7.36, -4.32, -3.13, 0.92, -2.71, 2.00, -1.69, 1.21, -0.07, -0.37, -0.02
2.50, -1.90, 0.37, 0.92, -0.67, 7.09, -0.51, -1.80, -0.07, -0.34, -0.02
:
-4.32, -3.13, 0.92, -2.71, 2.00, -1.69, 1.21, -0.07, -0.37, -0.02, 7.36
-1.90, 0.37, 0.92, -0.67, 7.09, -0.51, -1.80, -0.07, -0.34, -0.02, 2.50

0.16, -7.27, -7.03
0.09, -6.89, -6.81
-4.57, 5.59, 6.05
-0.15, -7.28, -7.15
:
-7.27, -7.03, 0.16
-6.89, -6.81, 0.09
5.59, 6.05, -4.57
-7.28, -7.15, -0.15

3.97, 0.00, -4.64, -1.36, -3.91, 2.56, -4.09
5.52, -2.44, 2.33, -5.37, -4.32, 3.30, 6.50
-4.18, 1.23, 2.40, 0.12, 3.24, -2.24, 4.78
-5.28, -0.26, 2.47, -3.55, -0.75, 1.12, 2.00
-5.56, 2.66, 3.92, 3.70, 4.26, -5.32, 4.71
3.97, -2.95, 3.54, 0.86, -2.66, 0.06, 3.15
:
0.00, -4.64, -1.36, -3.91, 2.56, -4.09, 3.97
-2.44, 2.33, -5.37, -4.32, 3.30, 6.50, 5.52
1.23, 2.40, 0.12, 3.24, -2.24, 4.78, -4.18
-0.26, 2.47, -3.55, -0.75, 1.12, 2.00, -5.28
2.66, 3.92, 3.70, 4.26, -5.32, 4.71, -5.56
-2.95, 3.54, 0.86, -2.66, 0.06, 3.15, 3.97

-6.73, 5.34, 5.50, -1.63, 4.29
-2.01, -2.78, -3.67, 4.60, -0.13
-4.38, -5.03, 3.42, -2.70, 2.96
-1.81, -5.86, 1.85, -4.94, -5.91
-0.17, 6.16, 5.69, -5.77, -1.09
-4.27, -4.35, -6.93, -4.47, -5.98
1.67, 6.77, -2.35, 1.57, -0.39
-6.34, 4.09, 0.10, 4.95, 2.36
:
5.34, 5.50, -1.63, 4.29, -6.73
-2.78, -3.67, 4.60, -0.13, -2.01
-5.03, 3.42, -2.70, 2.96, -4.38
-5.86, 1.85, -4.94, -5.91, -1.81
6.16, 5.69, -5.77, -1.09, -0.17
-4.35, -6.93, -4.47, -5.98, -4.27
6.77, -2.35, 1.57, -0.39, 1.67
4.09, 0.10, 4.95, 2.36, -6.34

-2.84, 0.43, 2.76, 0.63, 3.03, 2.29, -1.96, -3.50
0.34, -5.51, 0.73, 5.78, -4.00, 3.22, 1.03, -5.41
3.66, 4.27, -3.46, -0.35, -0.16, 2.59, 0.68, -4.14
-1.12, -5.26, -5.31, 6.47, -2.54, 0.05, 5.96, 6.57
:
0.43, 2.76, 0.63, 3.03, 2.29, -1.96, -3.50, -2.84
-5.51, 0.73, 5.78, -4.00, 3.22, 1.03, -5.41, 0.34
4.27, -3.46, -0.35, -0.16, 2.59, 0.68, -4.14, 3.66
-5.26, -5.31, 6.47, -2.54, 0.05, 5.96, 6.57, -1.12

6.30, -5.83, -6.27
-6.18, 6.73, -6.90
6.92, -7.02, -7.18
-7.09, 6.26, 7.14
6.61, -7.29, 6.49
-7.04, -6.12, 7.66
6.35, -6.51, -6.53
-6.78, 5.78, 5.96
7.07, -6.62, 7.21
7.14, -5.52, 6.51
-6.87, 6.77, -6.90
-0.12, 6.79, -6.30
:
-5.83, -6.27, 6.30
6.73, -6.90, -6.18
-7.02, -7.18, 6.92
6.26, 7.14, -7.09
-7.29, 6.49, 6.61
-6.12, 7.66, -7.04
-6.51, -6.53, 6.35
5.78, 5.96, -6.78
-6.62, 7.21, 7.07
-5.52, 6.51, 7.14
6.77, -6.90, -6.87
6.79, -6.30, -0.12

-2.74, -0.33, 2.49, 1.08, 3.59, 1.82, -2.15, 1.38, 1.11
2.75, -0.54, -0.34, -1.51, -1.80, -2.07, 1.96, -1.49, -0.85
-0.27, -0.07, 6.13, 0.70, 5.99, 3.01, -3.24, -0.69, -0.16
2.90, 0.40, 3.24, -0.13, 1.39, 0.99, -0.25, -2.49, -0.58
-1.99, -0.31, 1.14, 0.22, 1.19, 1.58, -1.77, 0.57, 2.50
0.16, -0.45, -3.66, -0.07, -3.18, -1.83, 2.31, 0.61, -0.15
-0.33, -0.91, 1.30, 1.16, 2.13, 2.11, -1.14, -0.45, 0.65
:
-0.33, 2.49, 1.08, 3.59, 1.82, -2.15, 1.38, 1.11, -2.74
-0.54, -0.34, -1.51, -1.80, -2.07, 1.96, -1.49, -0.85, 2.75
-0.07, 6.13, 0.70, 5.99, 3.01, -3.24, -0.69, -0.16, -0.27
0.40, 3.24, -0.13, 1.39, 0.99, -0.25, -2.49, -0.58, 2.90
-0.31, 1.14, 0.22, 1.19, 1.58, -1.77, 0.57, 2.50, -1.99
-0.45, -3.66, -0.07, -3.18, -1.83, 2.31, 0.61, -0.15, 0.16
-0.91, 1.30, 1.16, 2.13, 2.11, -1.14, -0.45, 0.65, -0.33
